[[-10  25  -7 -24  14  26]
 [  5  40 -23 -10   3  19]]
->
[[  5  40 -23 -10   3  19]
 [-10  25  -7 -24  14  26]]

[[ 35   5 -21  -4 -15   2  13  19  -7 -21]
 [  7  11 -11  -5   4  30  -5 -13  -8  30]
 [ 29   3  15  15   2 -31   7  35  -7  -6]
 [ 28   6 -25   3   0  -6 -23 -20 -15  15]
 [ 39   9 -15 -24  11 -24  -1  -1  20  -1]]
->
[[ 28   6 -25   3   0  -6 -23 -20 -15  15]
 [ 35   5 -21  -4 -15   2  13  19  -7 -21]
 [ 39   9 -15 -24  11 -24  -1  -1  20  -1]
 [  7  11 -11  -5   4  30  -5 -13  -8  30]
 [ 29   3  15  15   2 -31   7  35  -7  -6]]

[[ 25   1  31  13  16  16 -10   6  23 -53  21]
 [ 24   2  30  -1  13  12 -11   6  25 -51  29]
 [ 10   7  23   0  21  10 -13  -8  12 -35  11]
 [ -3   3   1   8   1   2  -1   7  -2   0   4]]
->
[[ -3   3   1   8   1   2  -1   7  -2   0   4]
 [ 10   7  23   0  21  10 -13  -8  12 -35  11]
 [ 24   2  30  -1  13  12 -11   6  25 -51  29]
 [ 25   1  31  13  16  16 -10   6  23 -53  21]]

[[-33 -36 -15   0  -7 -20]
 [ -4 -40   0   1  -5 -19]
 [  4 -24  30   1 -22 -24]
 [  0 -17 -54   4   8 -15]
 [-20  32   9 -14 -10  40]
 [ 32  43  10   4   3  31]
 [ -1 -33  -1  27 -21 -20]
 [-27 -33 -13  -5 -13 -31]
 [  6  12  47   1 -11  24]
 [ 21 -15 -18 -26  54   5]]
->
[[  0 -17 -54   4   8 -15]
 [ 21 -15 -18 -26  54   5]
 [-33 -36 -15   0  -7 -20]
 [-27 -33 -13  -5 -13 -31]
 [ -1 -33  -1  27 -21 -20]
 [ -4 -40   0   1  -5 -19]
 [-20  32   9 -14 -10  40]
 [ 32  43  10   4   3  31]
 [  4 -24  30   1 -22 -24]
 [  6  12  47   1 -11  24]]

[[ 24 -19 -10   9  -4 -23 -10 -10   3 -21   2  -6  -8   0]
 [ 20  54  -8  -3   3  14  -5   2   5  -4  18  -8  -1  -2]
 [-15   7   4  -1   7  42 -14  -1   8 -20 -10   5 -30   5]
 [ 22 -28  -4  10  10  14  -7   0  -1  -4  27   0  12  -1]
 [ -8  -1  13  13   8 -24  17   3  13  26  -2   0  11  -1]]
->
[[ 24 -19 -10   9  -4 -23 -10 -10   3 -21   2  -6  -8   0]
 [ 20  54  -8  -3   3  14  -5   2   5  -4  18  -8  -1  -2]
 [ 22 -28  -4  10  10  14  -7   0  -1  -4  27   0  12  -1]
 [-15   7   4  -1   7  42 -14  -1   8 -20 -10   5 -30   5]
 [ -8  -1  13  13   8 -24  17   3  13  26  -2   0  11  -1]]

[[ 16   6   2  20 -27  24  -1  12  -7  -5 -23  11  -3  10]
 [  9  -5   1  22 -20  19  22  12  -4  -9 -21  12   0   0]
 [-38   7  -9   7  54 -43  25 -13  27 -26  41   5 -41 -25]
 [  6  10  -1  22 -17  13  14  11   0 -11 -19  15  -8   0]]
->
[[-38   7  -9   7  54 -43  25 -13  27 -26  41   5 -41 -25]
 [  6  10  -1  22 -17  13  14  11   0 -11 -19  15  -8   0]
 [  9  -5   1  22 -20  19  22  12  -4  -9 -21  12   0   0]
 [ 16   6   2  20 -27  24  -1  12  -7  -5 -23  11  -3  10]]

[[ -3   3  23 -14  21  40  19  25   1  22  -6   6 -11  32  -3]
 [ -9 -21 -36  19  -3   9  22  11 -11  26 -38  28   0  15  -2]
 [ -4   1 -25 -25   2  26  18   4  -4  17 -25  20 -11 -12  -1]
 [  0   2  14  10   1   0 -19  16   1   1   5  15  -5  28  -3]]
->
[[ -9 -21 -36  19  -3   9  22  11 -11  26 -38  28   0  15  -2]
 [ -4   1 -25 -25   2  26  18   4  -4  17 -25  20 -11 -12  -1]
 [  0   2  14  10   1   0 -19  16   1   1   5  15  -5  28  -3]
 [ -3   3  23 -14  21  40  19  25   1  22  -6   6 -11  32  -3]]
---
[[ 30  17 -19  10  24   8 -21 -16 -21   3   3   4  37   5]
 [ 14  18  44  33  12  -8  31  35   7 -25  27  -1 -30  27]]
->
[[ 14  18  44  33  12  -8  31  35   7 -25  27  -1 -30  27]
 [ 30  17 -19  10  24   8 -21 -16 -21   3   3   4  37   5]]

[[ 10 -39   0  28  -6 -42   6]
 [ 12  -8 -18 -11  19   3   7]
 [  0  20   9 -11   1 -54   7]
 [  0  -9   7 -10 -17  18  21]]
->
[[  0  20   9 -11   1 -54   7]
 [  0  -9   7 -10 -17  18  21]
 [ 10 -39   0  28  -6 -42   6]
 [ 12  -8 -18 -11  19   3   7]]

[[  5  19  -9]
 [ 23   1  26]
 [-35 -19 -26]
 [ 22  48  15]
 [ 15  34   9]]
->
[[ 23   1  26]
 [ 22  48  15]
 [ 15  34   9]
 [  5  19  -9]
 [-35 -19 -26]]

[[-40 -17   1]
 [ 32  16   9]
 [-37 -14 -12]
 [-21  -2   0]
 [ -5   3  20]
 [ -9   1  22]
 [-27  -6  -6]
 [-18 -12 -34]
 [-11  -7 -32]
 [-11  -2  17]
 [-42 -20 -22]]
->
[[ -9   1  22]
 [ -5   3  20]
 [-11  -2  17]
 [ 32  16   9]
 [-40 -17   1]
 [-21  -2   0]
 [-27  -6  -6]
 [-37 -14 -12]
 [-42 -20 -22]
 [-11  -7 -32]
 [-18 -12 -34]]

[[-14  -2 -12 -12 -26 -13 -54 -30   8 -20]
 [ -2   2   8   6  -8  -9  -8   6  -1  -6]
 [  6  -7 -13   4   2  10  11   4   5 -13]]
->
[[ -2   2   8   6  -8  -9  -8   6  -1  -6]
 [-14  -2 -12 -12 -26 -13 -54 -30   8 -20]
 [  6  -7 -13   4   2  10  11   4   5 -13]]

[[-15 -10  -8 -43  -3  13  12  23  28 -18 -12 -19  -6 -15 -13]
 [ -2  -6   5  -5  -7   3  -1  -6   0   6   2 -10  -1  -1   2]]
->
[[ -2  -6   5  -5  -7   3  -1  -6   0   6   2 -10  -1  -1   2]
 [-15 -10  -8 -43  -3  13  12  23  28 -18 -12 -19  -6 -15 -13]]
---
[[-18  -8  -5  15 -18]
 [ 29  41  51  11  39]
 [ 15  -8 -18   1   9]]
->
[[-18  -8  -5  15 -18]
 [ 15  -8 -18   1   9]
 [ 29  41  51  11  39]]

[[  0  33]
 [-20  40]
 [-13  49]
 [  5  45]]
->
[[-20  40]
 [-13  49]
 [  0  33]
 [  5  45]]

[[ 21  34  43  22]
 [-13 -55 -53 -14]
 [-20  37  -9 -39]]
->
[[-20  37  -9 -39]
 [-13 -55 -53 -14]
 [ 21  34  43  22]]

[[ 29 -21]
 [-44   7]]
->
[[-44   7]
 [ 29 -21]]

[[-24  -7 -24  20  53]
 [  5  -9   7  -4   0]
 [ -6  -5   4   0  -4]]
->
[[-24  -7 -24  20  53]
 [ -6  -5   4   0  -4]
 [  5  -9   7  -4   0]]

[[ 19  13  11  27  23  15  14  35  -2 -25  -6]
 [-46 -49  22  13 -10 -36 -17   1   8 -25  22]
 [ 20  29  21   0  13  31  -9  17 -25  -5 -32]
 [ 18  15  15  13  26  35   1  19 -23 -17 -10]]
->
[[-46 -49  22  13 -10 -36 -17   1   8 -25  22]
 [ 18  15  15  13  26  35   1  19 -23 -17 -10]
 [ 19  13  11  27  23  15  14  35  -2 -25  -6]
 [ 20  29  21   0  13  31  -9  17 -25  -5 -32]]

[[ 16  43  16 -31 -32  12 -19  -4 -20  25  13 -36]
 [ 11  17  15 -22 -34   5  -6  -8  -9  16  12 -26]
 [ 13  -5 -29 -31   5   6  22   8  28   9  15  33]]
->
[[ 11  17  15 -22 -34   5  -6  -8  -9  16  12 -26]
 [ 13  -5 -29 -31   5   6  22   8  28   9  15  33]
 [ 16  43  16 -31 -32  12 -19  -4 -20  25  13 -36]]
